(in the rows, 128 means zero)
Each path is a new rotation, seen through one point. The rows after it are directions, each followed by how far the rotation turns it, in degrees per step (0 if it stays put).
Each turn is a multiple of 5 degrees from 10 to 175, or 0.
Each row of a path follows its step; steps can be skipped.

step 0: [138 130 127 128 133 134 129 125 119 120 128 133 139 127 111 135 127 118
 129 132 123 127 122 130 136 125 137 112 126 142 126 132 131 123 128 133
 119 127]
step 1: [130 129 122 128 127 134 117 115 125 127 123 132 133 129 130 125 138 135
 136 129 130 121 140 124 118 131 132 130 129 126 117 114 124 128 143 140
 130 117]
step 2: [131 136 133 120 140 133 122 128 126 123 123 142 136 134 128 122 136 111
 121 133 134 133 130 137 123 124 132 134 122 142 131 136 133 124 122 125
 130 129]
step 3: [128 129 131 130 119 127 127 119 127 136 127 143 136 118 126 141 135 125
 133 126 118 126 132 126 132 128 131 114 128 134 127 124 118 121 127 145
 124 118]
step 5: [132 127 127 133 139 130 138 127 121 128 120 140 134 136 129 130 129 118
 125 128 116 129 127 128 117 119 137 123 127 145 132 122 127 127 126 140
 119 131]
step 7: [136 124 123 127 134 134 124 130 127 129 133 135 137 136 127 122 138 130
 125 128 139 134 129 135 120 124 145 128 118 141 120 131 133 116 124 133
 128 117]
step 8: [130 146 130 124 131 127 121 110 127 124 122 139 127 129 122 131 123 118
 128 128 118 125 136 122 126 129 135 118 127 131 132 126 117 125 133 140
 124 131]
step 9: [132 119 136 129 128 136 116 134 125 128 116 136 143 126 127 134 135 122
 136 129 139 120 129 136 129 132 123 134 128 137 116 126 130 126 137 133
 130 119]
step 10: [136 134 131 125 129 127 131 116 123 131 132 127 140 134 134 120 144 122
 127 132 118 131 136 130 121 117 140 120 123 136 137 126 132 129 121 134
 125 122]
step 11: [124 136 129 131 123 131 122 129 137 126 119 149 125 121 121 128 136 124
 130 134 128 120 129 120 125 134 124 128 125 137 117 125 128 123 129 145
 128 139]
Directions:
[126 127 128 126 127 128 127 126 133 127 127 130 128 131 125 130 131 131
 129 128 131 126 130 129 125 130 123 129 129 124 129 129 129 129 131 131
 128 130] -> 145
[126 128 132 126 126 124 127 130 125 128 132 128 129 126 125 132 128 129
 127 127 131 128 129 129 129 126 125 127 129 132 130 124 129 128 128 126
 125 126] -> 115
[129 124 129 132 126 125 131 129 129 129 127 129 126 130 126 125 129 127
 131 130 128 130 126 126 127 127 127 125 128 129 127 125 131 132 125 130
 127 131] -> 55
[125 126 131 127 128 126 126 126 130 132 131 129 125 132 127 130 128 125
 128 127 126 130 125 130 129 128 130 127 126 127 124 129 125 125 129 127
 132 129] -> 80

step 0: [131 120 140 125 127 128 124 122 123 132 126 112 131 125 130 139 128 122
 124 117 135 129 130 127 112 124 136 130 122 122 127 126 114 129 117 128
 126 145]
step 2: [129 115 138 119 131 135 133 133 134 114 136 124 134 117 140 130 122 127
 125 123 136 126 124 124 129 139 131 123 131 131 121 124 112 136 124 122
 129 141]
step 3: [129 118 142 119 131 132 121 118 119 140 129 122 120 129 131 135 129 128
 124 132 131 125 122 128 128 117 137 137 124 128 136 134 108 130 121 126
 133 140]
step 4: [134 114 139 125 135 143 132 121 136 128 128 135 142 130 126 134 127 125
 118 123 135 134 126 114 117 126 134 125 125 130 130 122 118 137 126 124
 126 118]
step 5: [115 121 135 126 129 127 134 131 122 123 128 122 134 125 132 132 124 129
 125 122 138 130 133 138 123 130 133 128 119 126 123 120 107 138 117 127
 134 143]
step 6: [139 126 146 114 135 129 127 127 127 142 129 129 137 129 135 132 127 135
 124 131 131 119 119 127 135 126 142 132 127 132 133 126 111 131 126 120
 132 123]
step 7: [122 116 135 123 129 145 135 123 135 119 132 131 131 124 136 134 132 114
 123 129 138 124 128 114 126 125 134 125 133 129 128 119 114 134 130 129
 131 137]
step 8: [125 122 138 121 132 132 128 121 115 129 118 137 120 127 129 128 122 134
 122 123 136 133 127 134 125 123 129 136 117 132 127 127 105 137 117 126
 136 130]
step 9: [135 127 146 122 139 134 128 131 134 134 119 124 148 134 131 128 128 123
 121 124 132 124 132 119 122 131 143 129 126 124 127 118 119 130 126 126
 131 126]
step 11: [138 130 143 110 134 130 129 121 124 122 122 138 124 129 136 123 121 135
 124 128 134 122 123 122 129 126 132 130 131 134 119 125 108 130 126 122
 138 124]
Directions:
[127 126 131 127 126 127 129 128 125 128 126 130 127 130 127 126 125 133
 128 129 127 126 127 124 131 124 132 128 125 127 126 130 131 128 127 125
 126 125] -> 145
[129 130 130 129 127 125 132 131 128 130 131 128 133 128 132 130 130 131
 130 131 128 128 128 130 132 129 127 129 130 126 124 126 128 131 127 129
 126 129] -> 85
[129 128 128 126 123 129 131 127 128 131 131 129 128 129 128 129 131 124
 129 129 129 129 128 126 125 124 128 125 127 126 132 126 129 131 131 129
 126 125] -> 120
[130 128 132 128 127 127 130 128 130 121 128 124 128 130 129 128 130 126
 131 128 126 128 131 125 125 127 129 125 129 126 124 127 129 124 127 128
 129 130] -> 155
